(in the rows, 128 means zero)
runs of hidden systems
seq 1, C (8 x 20)
[[ 92 118  86 147 149 106 176 139 170  83  97 154 142  67 126 162 119  90
  148 144]
 [143 115 114 137 171  91 133 107 169 123 128 125 151 102 187 141 129  95
  209 100]
 [127 120 151 107 131 127 145 144 170 130 217 114 143  86 171 150 169 132
  174 137]
 [204 106 122 101 142 104 100 157 139 144 220 131 145 131 113 108 159 115
  139 122]
 [168 142 167 121 122 156  96 141 110 183 191  89 119 173 130  81 166 174
  116 108]
 [137 136 133 126 112 164 128 168  97 151 146 121 110 161  63  96 159 153
   36 146]
 [134 147 101 172 136 147 109 122  97 150  57 124 106 185  80  89 120 137
   57  96]
 [ 50 164 117 170 139 173 161 123 123 126  35 131  90 129 119 135 125 136
   81 122]]
seq 2, J (8 x 20)
[[ 89 181 123 131 133 161  46  97 129 151 127 135 146 114 136  78  96 116
  176  78]
 [ 70 137 173  77 140 165 175 152 132 120 124 117 132  65 153 108 126 107
  168 192]
 [137  77 119 135 116  96 128 129 126 150 132  95 237 112 122  47 116 110
  150 146]
 [146 152 154 169 147 139 186 146 143 152 114  55 106 133 130  75 147 201
  182 136]
 [180  62 119 138 149  91 218 167 128 128 122 105 143 149 114 136 178 121
   70 171]
 [177 135  69 218 135 107 112 125 149 146 131 123 107 183  91 132 159 171
   86  52]
 [140 165 109 129 187 149 153 154 141 106 123 171  16 140 122 209 169 115
   79 108]
 [108 118  70 124 143 129  56 110 143 118 161 210 146 122 127 185 146  46
   59  73]]
seq 3, J (8 x 20)
[[174 104 129 118 140 117 144 160 119 143 145 109 145 134  99  81 141 128
  117 154]
 [142 135 127 162 137 147 138 140 124 161 125 101 120 164 112  95 160 156
   86 112]
 [128 130 100 155 147 141 161 160 132 120 112 141  94 132  85 138 156 127
   71 134]
 [126 134  77 158 165 127 111 122 133 131  95 158 116 146 117 140 143  88
   79  84]
 [ 77 168  97 151 162 153 120 124 163 113 121 163  96 101 139 168 145 105
  126  88]
 [106 130 103 101 168 121 107 133 157 110 143 172 146  75 147 145 128  57
  160 116]
 [103 147 138 115 147 141  90 117 160 150 177 124 163  84 171 100 134 107
  197 102]
 [125 130 162  87 143 140 149 167 149 142 189 103 157  72 137  76 146 128
  192 169]]
seq 4, P (8 x 20)
[[158 138 120 106 153 123 134 170 134 117 156 138 111 101  81  98 128 118
  150 156]
 [138 124 147 123 144 151 103 119 110 171 139 117 136 168 157 110 159 120
   93 102]
 [ 92 156 115 151 118 158 143 157 156 118 161 133 110  92  97 133 148 158
  118 134]
 [146 131 113 111 168 137 112 141 105 139  92 141 126 142  99  83 123  86
  102 126]
 [ 79 150 120 167 130 157 124 109 150 144 122 123 126 131 162 144 155 136
  111  87]
 [110 143  98 123 165 127 145 157 149 101 116 155 119  76  93 119 118  93
  150 144]
 [135 125 125 126 166 126  95 105 125 159 118 128 151 145 173 108 139  85
  137  87]
 [ 94 146 127 141 140 142 154 146 175 119 173 123 125  74 149 142 155 138
  169 128]]
seq 5, L (8 x 20)
[[118 141  94 167 111 133 121 144 157 126 166 132 141 109  91 117 140 152
  120 112]
 [151 146 137 110 168 143 126 142 105 136 103 128  85 148 116 107 132 118
  124 127]
 [ 90 125 114 152 134 149 129 121 148 141 138 135 148 126 152 146 162 115
   93 102]
 [132 161  98 141 143 131 123 152 143 110 132 147  92 105  77 122 116 137
  142 124]
 [120 135 135 108 176 146 120 121 121 143 105 137 116 136 166 125 142  82
  126 112]
 [ 92 143 102 154 127 138 127 140 167 122 166 139 147  84 118 133 143 130
  143 113]
 [151 149 126 101 175 132 120 154 123 133 123 138 106 119 106  87 125 102
  153 134]
 [101 129 134 138 149 155 119 127 144 161 153 114 159 122 159 106 168 112
  123 103]]
seq 6, P (8 x 20)
[[159 140 139  86 169 135 113 134  96 129  95 149  77 154 122 128 120  93
  117 133]
 [ 78 141 133 132  98 156  88 101 133 136 149 150 134 130 159 164 135 129
   98  97]
 [116 165 124 109 130 138 114 142 128 106 121 140 107  89  93 105  86 130
  180 146]
 [109 112 162  98 132 142 111 103  99 159 100 113 166 146 179  98 122  95
  130 130]
 [ 91 131 126 160  93 131 150 136 162 127 159 103 167  84 126 111 129 167
  162 139]
 [176 102 130 114 160 105 162 154 114 137 102 103 145 132 108  72 127 111
  143 160]
 [131 100 122 175 121 125 150 118 142 153 147 101 152 157 158 141 176 150
   86 102]
 [156 137  87 153 151 112 165 168 154 100 141 141  85 113  70 145 140 145
  117 139]]
seq 7, G (8 x 20)
[[ 90 141 101 144 114 161  69 141 155 152 212 151 172  99 108 107 161 116
  101  91]
 [127 183 136 100 189 172 113 174 141 147 160 127  96  87 101  56 141 114
  181 133]
 [ 73 110 144 104 146 173 134 153 125 171 159 119 201 102 135  66 173  79
   80 151]
 [103 169  99 189 141 162 128 169 169 157 164  98 152  91  75  39 156 166
  148 105]
 [114 136 124 132 227 164 186 178 141 160  91 107 129 106 127  56 185  76
  115 145]
 [ 62 129  79 213 158 160 143 148 180 163 156 123 179 105 129 104 204 114
   77  80]
 [120 184  67 175 239 155 147 187 191 132 140 149  76  78  94  97 183  97
  150  85]
 [ 70 137 100 125 222 179 110 151 165 163 160 170 149  94 163 127 209  26
   77  83]]
seq 8, V (8 x 20)
[[ 86 142 129 100 175 165 128 145 144 136 141 153 127  93 150 134 162  69
  114 126]
 [106 142  94 131 154 139  93 141 159 138 172 145 170  79 117  90 137  90
  154 106]
 [105 159 151 112 176 166 140 154 152 153 154 106 130  87 150  75 155 116
  182 134]
 [112 107 123 134 161 146 152 165 145 161 165 110 191  99 121  63 179  98
  110 141]
 [132 153 102 187 166 150 145 162 168 164 155  91 140 112 104  54 174 156
  149 100]
 [122 138 118 170 200 165 178 164 150 168 119 103 111 137 137  96 206 117
   88 111]
 [106 145  61 207 180 147 129 152 175 153 145 142 132 124 109 122 193 110
   75  61]
 [ 99 189  87 171 222 170 122 148 177 141 130 158  64 108 134 137 184  97
  128  59]]
seq 9, V (8 x 20)
[[151  96 154 141  94 115 159 118  99 143 100  90 145 171 134 113 126 162
  105 149]
 [147 119 115 168  90 112 153 125 117 113 106 114 109 166  92 149 120 184
   90 132]
 [156 127 116 149 128 108 131 103 104 110  69 137  77 182 126 173 114 141
   95 109]
 [117 124 112 135  97 111 111  89 122  98 102 165  98 153 148 219 108 126
   94 104]
 [131 140 122  89 110 107  91 104 117  82 119 182  87 121 127 196  78 106
  143 125]
 [127 115 162  53 101 110  83  87 101 105 134 155 138 120 169 165  74  95
  169 146]
 [125 112 176  59  61 114 104 117 106 105 168 127 163  95 129 125  72 139
  182 186]
 [173  96 183  69  80 104 131 127  81 132 130  85 168 137 118  67  74 158
  175 197]]
seq 10, L (8 x 20)
[[172 136 125 103 163 127 102 145 131 138 169 140 107 136 123 125 149 107
  130 116]
 [119 145 143 116 130 164 100 137 136 151 186 132 123 127 141 126 158 130
  113 111]
 [113 150 125 111 126 164 101 154 118 137 156 145 123 117  87 104 134 124
   99 133]
 [ 99 155 128 129 136 167  94 124 110 156 112 131 126 142 120  88 130 118
  103 106]
 [ 74 156 112 157 134 164 141 141 139 132 103 127 127 105 107 106 136 132
  109 126]
 [116 139  90 155 172 130 138 140 135 124  73 135 123 120 105 100 127 101
  122 115]
 [110 146 101 167 176 133 151 129 162 132 103 122 114 114 148 128 153 117
  150  97]
 [137 136  95 141 183 119 155 158 167 113 140 145 109  94 117 134 157 101
  146 123]]
seq 11, F (8 x 20)
[[164 116 114 109 177  86 108  94 114 123  67 144 130 145 165 124  90  67
  178 102]
 [116 110 144 132  96 101 124  91 161 121 174 121 160 110 205 181 133 135
  183 107]
 [221  99 143  82 119  74 116 139 112 119 177 118 129 143 114 116 110 139
  174 153]
 [148 106 193 100 103 142 105  99  85 179 141  91 146 193 190 114 148 146
  105 120]
 [129 115 165 127  50 136 159 147 114 121 170 100 117 139  98 147 131 205
   97 176]
 [146 125 136 117 112 139 122 130  62 140  61 127 108 188  79  95 101 135
   53 149]
 [ 43 153 129 169  80 166 142  98 122 116  63 132 105 141 137 173 113 164
   76 117]
 [111 137  82 132 117 103 138 132 129  64  64 176  93  98  66 166  68 113
  128 150]]
seq 12, C (8 x 20)
[[ 79 128 116 148 132 132 145 121 152 127 106 122 165  92 146 114 126 111
  152 126]
 [123 117 109 139 149 110 161 148 162 115 139 122 155  82 126 114 137 114
  169 143]
 [155 106 127 139 153 107 149 133 154 141 156 106 160 118 155 112 156 119
  160 124]
 [156 120 130 142 134 129 148 149 154 141 188 107 129 128 133 129 175 152
  128 127]
 [178 126 121 133 158 130 127 153 129 149 164 126 108 157 112 121 171 132
   96 113]
 [132 149 124 149 141 161 109 131 124 156 141 127  99 166 124 127 164 144
   78  94]
 [103 161 105 140 151 167 113 144 125 132 116 153  90 135  91 126 146 118
   73 108]
 [ 84 157  97 144 159 159 102 123 129 135  85 154 122 123 119 113 127  91
  101  94]]
seq 13, F (8 x 20)
[[192 119  77 165 208  88 166 161 167 125 123 127 112 119 107 111 157 109
  157 106]
 [143 112 107 149 194 126 135 131 161 154 162 139 130 140 182 160 202  82
  102  77]
 [166 144  96 145 152 130 114 166 174 127 237 148  99 111 101 154 189 139
  124  95]
 [166 161 139  83 201 171  85 164 122 166 188 147  82 143 122 101 179  90
  106 105]
 [ 71 171 144 115 133 207 100 165 154 165 222 134 128  90 125 103 189 128
  102 116]
 [117 173 125 109 168 178 129 201 139 145 175 125 119  77  53  36 150 124
  136 154]
 [ 63 150 128 140 191 193 149 162 142 177 113 106 170  95 124  32 176  89
  108 131]
 [ 78 133  80 197 171 148 202 187 195 133 142 106 164  54  88  73 182 132
  136 139]]
seq 14, G (8 x 20)
[[145 120 110 157 133 136 110 140 127 166 147 105 168 146 102  61 150 139
  108 108]
 [111 154 143 150 164 164 176 155 142 147 116  93 102 120 136 102 163 151
  134 136]
 [114 106  87 159 155 135 159 155 139 134 120 140 146 122  99 124 169 102
   59 128]
 [111 174  89 183 173 152 109 127 160 143 118 137  95 133 125 122 153 126
  125  65]
 [ 82 149 109 115 184 157 146 153 160 113 128 168 104  80 138 158 158  71
  117 127]
 [103 142  84 132 144 141  64 128 153 137 177 172 164  97 117 118 140  78
  122  81]
 [103 175 143  91 172 163  96 147 153 141 178 132 121  75 143  88 138 102
  201 121]
 [109 107 143  83 142 150 121 164 137 155 194 123 203  82 124  64 157  87
  125 161]]

runs to name
seq 15 (2 x 20)
[[ 83 128  95 176 126 115 155 111 163 104  93 130 145  95 143 153 118 127
  151 112]
 [129 125 117 121 170 108 164 139 163 104 124 135 121  84 155 147 134  96
  184 138]]

C
seq 16 (2 x 20)
[[188 102 134 143 127  92 167 126 120 117 113 108  95 168 134 162 136 161
  123 136]
 [149  99 126 127 108 116 117 110 106 129 121 146 117 181 140 182 142 122
   53 112]]

F
seq 17 (2 x 20)
[[158  97 161 104 144  94 116  86 117 154 111  99 173 149 209 112 117 103
  191 117]
 [116 116 154 122  60 128 153 148 152 113 210 110 141  97 127 161 143 186
  142 165]]

C
seq 18 (2 x 20)
[[149  95 144 114 158 109 160 130 130 138 119 108 150 129 167 118 146 100
  146 142]
 [138 125 115 168 112 121 139 135 159 137 169 102 151 127 122 123 153 170
  137 116]]

J
seq 19 (2 x 20)
[[136 141 134 166 142 120 172 125 144 122  96  96  97 136 143 131 135 170
  163 123]
 [143  87 106 139 142  98 171 133 131 111 101 142 131 139 132 171 148  97
   79 137]]

G
seq 20 (2 x 20)
[[116 126 135  95 125 131 122 155 144 127 180 130 167  70 117  91 125 111
  170 157]
 [153 121 157 108 142 129 138 145 124 158 146  85 168 116 138  49 136 131
  177 150]]

V
seq 21 (2 x 20)
[[ 89 148 132 150 101 131 125 106 149 118 121 117 136 100 149 135 104 156
  185 117]
 [156  95 122 100 145  89 152 140 126 108 109 134 152 105 123 118 110  91
  158 161]]

G
seq 22 (2 x 20)
[[124 117 143 110 167 136 155 130 124 138 101 120 128 130 160 122 150  92
  120 136]
 [125 126  92 165 124 118 124 133 164 124 159 134 150 108 116 129 141 134
  133 105]]

L
seq 23 (2 x 20)
[[133 156  80 183 123 128 127 150 172 114 170 133 104 107  75 134 144 168
  135  99]
 [165 132 129  89 204 130 126 143 120 137 118 149  86 145 140 135 152  70
  116 121]]

J
seq 24 (2 x 20)
[[122 150  70 166 111 119  85 136 150 119 148 150 148 103  65 106 106 135
  131  97]
 [127 160 145 108 194 143 147 130 128 129  87 123  80 121 162 116 127 102
  181 124]]

F
seq 25 (2 x 20)
[[121 156 137 142 117 156 124 155 169 141 225 110 121  95 122 120 170 175
  160 116]
 [167 127 138  75 165 149 112 173  98 149 151 142 118 137  82  78 148  89
   84 158]]

L
seq 26 (2 x 20)
[[135 116 125  93 151 134 137 154 123 124 138 154 118 118 111 139 147  86
   89 151]
 [134 138 112 144 124 122  77 105 141 144 148 130 152 134 138 110 118 129
  153  84]]

V
seq 27 (2 x 20)
[[103  90 153  75 120 126 195 160 110  96 103 131 144  87 116 132 116 101
  112 220]
 [170  83  93 173  96  56 109  83 131 122 104 115 189 156 141 128  92 137
  153  96]]

C
seq 28 (2 x 20)
[[110 175 123 153 148 178 107 139 130 157 132 119  97 144 108  91 152 147
  108  94]
 [ 81 148 124 118 154 164 162 168 146 114 130 147 106  79 108 134 154 103
  108 157]]

F
